In the data rows, 128 means zero.
Here are some numbered points:
[102 106  84  89  93 168 122 169 154  95 115 115 151 130 142 110  99 166
 138  99 150  84  95 107 148 142 153 163] 0
[ 70  80 154 117 110 168 101 168 160  78 107 163 151  97 167 115  91 118
 116  91 153  95 108 162 152 103 143  88] 1
[ 76  75 152  80 100 177 161 173 171  87  96  91  98 160 163 109 153  95
 101  86 125  73  83 116 160  90 102 157] 2
[146 160  95 145 110 113 126 139 161 143 138 170 102 128 122 152 165 156
  98  98 148  99 145 100 125  89 150 105] 3
[ 93  89 100 125 122 141 157 137 162 104 107 134 119 172 145 141 172 168
 108  82 114  96  97  88 164  84 135  97] 4
[128 158 183 168 173  74 156  85  82 174 159  95 171 120  83 115 118  78
 138 171  98 166 166 166  94 168  81  99] 5
[124 166 108  79  86 165 111  93 161 121 100 157 155  96 156 116  87 148
  83 174 140 145 122  80 112 168 154 180] 6
[ 85  84 139  88 102 170 151 170 168  93 105  96 154 134 156 113 115 159
  95 101 131  81  93 125 155  99 118 157] 7
[161 166  88 146 111 102 165 148 102 105 145 147 146 102  88 150  91 164
 163 111 150 144 109 161 103 132 149 117] 8
[159 101  73  97  85 166  78 158 135  80 109 136  88  94 155  90  82 148
 107 172 169 154 176 163 140 153 178 139] 9
[144 154 172 161 173  79 132  80  76 167 162  98 116 133  87 150 103  77
  99 171  97 150 168 119  97 167  84 103] 10
[167 169 161 185 158  74 170 147 100 180 138 158 154 168  80 154 169 165
 167  86 153 165  93  85 146  87 153  76] 11
[145 160  87  87  98 157 105 108 156 129 114 133 142  96 146 124  92 159
 143 161 139 135 113 103 110 153 161 174] 12
[148 170 169 168 146  85 156  88 143 175 141 160 120 167  87 154 173 168
 111 128 106 158 139  89 143  97 102 103] 13
[147 140  86  85  96 169 134 103 166 141 104 122 126 101 164 105  97 139
  96 168 134 140 145 101 124 152 165 178] 14
[105 108  96  91  99 142 143  93 160 134 116 136  95 165 153 144 167 161
 124 150 111  91 106  83 157 105 112 165] 15
[ 78  84 150 156  93 165 111 167 161  82  94 168 157  97 163 111  85  81
  92 114 167 162 144 158 141 159 167  95] 16
[ 80  75  86  81  96 175 128 177 171  87  99  94 150 153 156 109 133 169
  96  86 128  73  85 120 159  89 107 157] 17
[ 86  87  85  78  94 172  92 168 167  96  91  92  86 164 172  98 163 146
 108 109 135  83  88  98 165  89 130 156] 18
[101 159 100  93 100 151 146  84 153 163 134 158 120 145 164 154 161 150
 116 170 108 106 119  79 134 156 113 180] 19
[ 93  98 105  92 106 164 163 167 152  93 119 113 138 132 126 125 104 152
  89 100 120  79  91 146 145  98 122 155] 20
[119  93 144 100 156 166  88 108 143  97 149 120  88 103 165 136 107 158
 131 137 114  90 153 149 124 115 157 162] 21
[113  84  83  93  98 168  88 159 166 110  90  98  91 150 172  89 141 163
  93 158 150 131 121 125 162 108 169 159] 22
[129 152  85 159  99 111  90 154 148  88 111 165 135 107 103 112  92  99
  99  96 169 154 155 135 113  96 173  86] 23
[134 161 173 164 174  82 162  96  80 169 155  98 169  99  82 135 131 100
 168 110 100 135 104 164  94 158  84 106] 24
[161 167 100 166 101  97 119 168 111 141 127 161 136 104  89 130 114 148
  96  86 159 155 152 127 104 109 159  92] 25
[138 144 102 108 115 125 110  99 153 126 111 112  90 164 159 133 157  94
 101 165 122 115 115 106 154 110 144 149] 26
[158 156 169 166 179  82 159  83  76 174 159 106 150 114  85 161 138  87
 100  88  93 136  98 144  88 136  92 156] 27
[158 153 118 136 160  99 105  90 103 131 146 107 100 149 139 148 120 101
 146 144 113 149 150 142 120 160 129 138] 28
[160 171 174 177 155  79 150 126 135 180 144 146 135 160  85 134 170 151
 143 165 111 163 135  91 139 106 102  87] 29
[117 160 150  82  91 162 108  83 156 138 123 156 136 123 159 145 111 162
  84 175 127 115 125  87 124 164 126 182] 30
[155 159 167 171 150  83 174 102 133 174 143 155 110 170  94 157 174 164
 109 101 118 147 113  94 156 100 110  93] 31
[161  89  81  84  91 175  87 144 175 108  88  92  82  99 172  79 107 152
  95 182 156 157 164 138 160 149 179 174] 32
[ 65  80 160  99 146 175 163 169 166  83 135 148 157 119 148 149 126 139
 100  85 114  72  84 151 151  97  92 109] 33
[163 173 106 178 146  76 142 154  85 176 137 162 132 146  78 153 154 150
 122  99 154 168  98 126 103 105 140  80] 34
[152 158 171 165 165  81 120  84  78 173 157 105 151 139  85 144 112  85
 151 161 102 150 164 139 106 162  87 104] 35
[132 155 164 151 171  83 130  86  76 149 159 103 131 119  90 149  97  92
 151 140 104 148 154 151  96 155  89 106] 36
[157  87  80  81  93 172  76 164 174 127  88  91  77 100 177  78 104 140
 106 178 156 147 165 106 161 155 180 171] 37
[ 88  82 129 133  96 164  85 157 165  91  91 153 168 100 160 106  99  97
 118 170 161 161 106  98 123 164 160 143] 38
[162 119  77 144 144 147  82 111 142 159 105 100  89 127 158 101 138 155
 137 142 136 150 153 130 140 119 170 157] 39
[128 147 110 103 102 116 104 101  90 104 120 144 134 102 145 123  88 133
 168 169 146 158 165 157 108 165 129 135] 40
[163 154 177 181 166  74 166 100  89 181 147 126 143 166  82 143 169 149
 119  96 117 166 119 120 143  98 110  80] 41
[158 104  83 111 146 141 108  99  94 107 138 116  88 110 156 120  98 163
 137 165 134 115 164 158 117 125 161 153] 42
[146 153 170 165 179  90 150  86  80 164 161  99 148 115 105 165 131  79
 101 136  90  98  91 158  89 136  92 160] 43
[113 154 179 161 172  77 164 108  80 175 154  97 174  97  84 101 140  84
 170 132 100 164 147 156  93 166  82  95] 44
[160 169 159 170 173  80 100  88  78 173 150  99 109 160 100 154 149 164
 158 144  99 149 151  99 108 118 109 113] 45
[143 152 150  94 106 128 108 109 156 142 118 118 119 164 131 147 164 126
 152  93 111 103 110  89 150 117 123 159] 46
[161 169 147 176 131  84 156 160 102 165 137 158 130 125  80 141 154 164
  90 154 146 165 109 137 110 109 137  86] 47
[125 101 141 151 134 115 141 146 156 133 104 129  99 168 133 142 170 141
 151  91 146 125  94  85 160  84 150  94] 48
[ 66  78 163  88 126 174 153 175 154  80 108 124 156 142 153 139 132  86
  94  85 111  74  79 155 151  90  90 111] 49
[134 160 173 164 170  77 167  94  76 171 154  98 149 104  88 115 114  75
 159 164 103 162 165 141  94 173  83  96] 50
[147 148 112 151 118 115 146 160 141 111 137 137 143 111  86 136 102 169
 110 102 150 143 109 153 111 134 140 113] 51
[104 103 131 117 112 146 105 147 161 127  98 117 166  99 156  98 126 100
 133 174 138 159 142 102 117 166 133 147] 52
[ 78 102 105 127 106 163 106 165 155  83 107 161 151 141 165 108 118 142
 155  85 155  96 123 119 157  91 156  88] 53
[ 92 121 136  87  99 162 148  89 164 140 142 151 101 158 158 157 164 104
 102 129 108  87 102  80 144 154 110 181] 54
[150 158  82  85  89 163 155 162 151  84 118 136 105 117 150 112  90 177
 151 126 154  93 141 140 142 149 164 164] 55
[160 130  73  93  85 165  87 166 104  80 113 135  93  97 156  94  87 156
  90 162 162 140 166 166 140 157 174 154] 56
[136 139 106 128 151 127 160 159 104 126 150 119 161 110 104 154 107 135
 140  87 112  91  87 148 107 126 102 149] 57
[ 74  88  97 103 110 169 167 167 172  77 107 154 128 141 170 102 134 161
 164 143 140  87 104 113 160  86 139  91] 58
[ 75  88 101 136  95 169  85 154 167  84  93 163 158 103 168 106  93 102
 134 165 164 149 145 137 142 118 165  96] 59
[ 98 113 177 166 169  80 147  92  81 155 148 102 172  92  91 108 132  69
 173 172 107 153 147 156  93 170  83  95] 60
[ 91  97 112  85 103 170  92 159 162  96 129 112 121 141 160 129 109 166
  95 141 126  80  91 120 147 112 126 170] 61
[ 89 106 171 152 174  87 125 145  84 142 152 101 180 100  83 149 117  75
 157  94  98 105 102 165  92 162  83 112] 62
Which five points above are nearest to each new point? Their numbers follow each, nearest first.
[157 161 181 168 163  77 114  86  77 178 151 105 150 140  82 114 150  90
 176 152 106 168 163 114 109 157  88  96] 35 50 5 36 44
[157 162 169 147 142  86 154  96 133 169 144 143 159 159  95 150 164 126
 162 162 103 151 151  95 133 139  98 127] 29 13 45 35 31
[158 161 181 175 165  76 126  89  86 180 149 113 131 163  84 136 164 107
 160 100 105 163 143 117 141 127  96  88] 41 45 35 29 36
[158 146  72 140  90 133 116 149 110  82 117 157 103  92 132 101  81 142
 156 113 172 164 173 161 100 139 177  96] 23 40 9 56 8
[ 88  89 166 107 167 140 134  96  89 101 153 131 120  99 155 157 102  94
 148 139 109  96 122 161 104 143 107 137] 21 62 36 28 57
[146 171 152 173 120  86 164 159  98 158 137 171 107 161  96 160 172 158
 155  83 145 143 132  93 127  83 145  83] 11 34 31 47 41
[103 112  93  81  91 163 147 146 163  99 116 132 108 153 166 127 133 162
  91 142 128 100 108  87 148 156 140 176] 61 15 0 54 22
[134 138 113 102 125 135 171 100 155 125 109 111  98 170 161 145 171  93
 164  94 116  97 104  99 162  98 137 131] 46 26 48 15 4
[ 91  93  83  87 146 172  91 150 157  94 150 145  90 107 171 140 145 172
 114 106 118  80 133 159 142 104 156 169] 21 61 20 0 22
[151 146 129 128 138 117 105 107  91 117 144 121 116 124 136 139  94  87
 144 165 132 139 164 120 114 158 134 124] 28 40 36 42 35
[ 86  79  88  81  93 175 113 174 166  84  91  90 112 153 167  98 142 109
 121 106 137  85  93 137 162 106 133 156] 18 17 2 7 61
[165 161 157 167 176  84 127  79  81 173 149  97  89 146 100 157 146 102
 156 144  97 152 138 121  96 128 114 146] 45 28 35 36 10
[122  97  94  81  95 169 110 146 159 106  96  97 102 164 161 108 159 167
  99 113 125  86 100 102 163  91 147 162] 18 22 61 17 15
[162 166  98 167 103  90 125 157  93 141 130 160 141 109  81 146  94 113
 102 104 161 156 145 132  95 109 164  93] 25 23 51 34 8
[102 105 162 153 170 100 109  90  83 109 156 114 148 102 135 156 108 100
 164 158 104 107 144 122  95 144  96 125] 36 60 62 35 28
[147 104  90  91  95 164  92 168 150  91 108 118 129 113 134 104 109 137
 119 120 151 111 139 147 142 110 159 154] 0 22 55 56 9
[145 140 106 102 100 155  88 139 170 140 104 138  91 107 145 101 156 142
  94 164 141 147 155 117 141 137 162 167] 14 39 32 37 22
[129 112 109 120 117 144  89 154 160 139 101 115  90 164 159 119 161 105
 121  82 141 121  97 103 159  97 160 116] 48 26 18 46 4
[115 145 100 101 124 159 161 154 152 103 144 120 149 118  97 145  96 157
  89  81 120  87  92 149 128 110 115 160] 20 57 51 7 0
[ 85  92 167  93 115 158 154 145 170  99 109 128  96 171 161 136 172  97
  96  91 106  82  94  88 164  83 108 118] 2 4 49 7 33
[160 151 122 152 178  83 113  81  81 175 155 101  95 145  99 156 149  84
 159 146  97 139 134 149  96 135 109 151] 28 36 35 45 43
[ 67  76 154  97 128 172 116 174 159  78 108 147 171 131 161 135 111  86
 118  88 129  79  82 153 151  91  95  96] 49 33 1 7 53
[144 100 162 154 159  96 101  90  87 125 149 125 157  98 100 144  93  89
 157 160 116 144 164 166 101 170  98 103] 36 35 60 50 5
[140 154 155 158 163  89 160 150  94 166 150 109 159 113  87 132 122 158
 170  86 112 117 100 148 105 149  93 105] 24 57 62 44 36
[115  82  92  89  99 165 126 163 165  95  92  98  88 157 171  99 157 169
 142  92 134 105 116 118 162 101 160 154] 18 22 17 0 61
[146 159  92 107 129 102 131  99  92 153 136 117  96 151 140 151 113  97
 150 154 121 131 157 113 127 159 122 146] 28 40 26 42 36
[161 130  73 124  88 144  95 162 135  83 123 151  97  91 108 100  82 158
 160 123 169 160 173 158 108 141 176 115] 9 56 23 55 40
[158 162 131 172 173  81 114 127  82 177 157 103 170 103  79 144 126 109
 158  86 101 157  97 153  96 148  88 101] 24 27 36 44 62
[105  91  83  86  91 168 155 157 155 100  98  98  86 163 163 113 157 157
  87 114 130  92 103 106 161 111 145 168] 18 17 22 61 20
[127 140  96  98  88 165  87 147 165 100  93 156 152  95 159  98  86 135
 153 177 163 166 146 139 122 168 168 170] 12 52 38 9 14
[114  94 125 118 131 151 132 147 101  98 141 135 105  95 139 127  90 105
 106 149 140 110 161 166 117 150 155 116] 42 21 40 56 9
[145 161 171 136 120  93 155  92 130 165 143 146 116 163 106 158 164 100
 126 163 109 123 127  91 144 127 106 154] 13 29 46 31 26
[107 116  80 159  93 155 102 170 161  80 104 165 121  99 152 101  88 156
 111  87 169 147 165 129 128 114 174  89] 23 53 59 16 1
[147 167 142 177 143  86 142 148 141 160 117 162 147 168  95 153 169 138
 140  82 157 155  95  90 152  81 163  82] 11 34 31 48 41
[139 149 134  97 107 105 149  84 130 151 138 146 107 144 122 152 133 136
 162 160 105 130 135  99 119 164 103 167] 19 28 46 30 54
[ 71  82 101  80 102 177 156 171 172  81  94  99 135 160 174 106 157 101
  94  88 116  75  82  91 162  90  98 142] 2 17 7 18 49
[143  96  82  90 101 169  86 154 164  93 120 142  88 104 173  97 109 163
 117 165 154 102 171 155 146 109 174 158] 9 32 56 22 37
[ 91 101 164 155 162 120 169 163 103 138 152 113 172 109  91 155 108 159
 125  91 105  84  87 161 110 133  91 142] 57 62 51 24 33
[159 163 159 179 157  79 167 150 103 171 129 161 154 169  83 158 173 157
 156  82 147 156  98  86 152  79 159  78] 11 34 41 31 29
[160 168 177 176 178  74 165  95  77 182 158  97 151 127  87 145 140  84
 166 152  96 161 104 169  92 155  88 103] 24 50 5 35 44
[158 126  77  94  93 155  99 163 160  93 116 156  88  97 125 101  99 135
 141 135 162 148 168 146 117 110 170 116] 9 56 55 23 42
[153 174  99 179 112  83 166 169  91 163 126 168 129 140  78 152 153 155
 104  89 163 164 139  97 104  89 159  79] 34 25 47 11 3
[ 84 105 178 157 173 107 158 107  88 119 159 109 173 104  96 158 116  77
 164  94  97  85  94 161  95 146  85 134] 62 24 43 57 36
[166 165 172 176 177  73 154  89  78 181 155 100 132 158  80 142 153  93
 144 156  99 168 117 141 105 146  93  89] 35 50 5 36 10
[119  85  78 105  90 165  77 172 151  83 102 152 112  91 162  91  82 132
 161 169 167 151 168 166 141 164 175  99] 9 59 56 32 38
[ 88  94  86  79  90 170 160 128 158 103 120 122  98 160 170 134 147 163
 144 152 110  88 105  89 148 132 131 179] 15 61 54 19 0
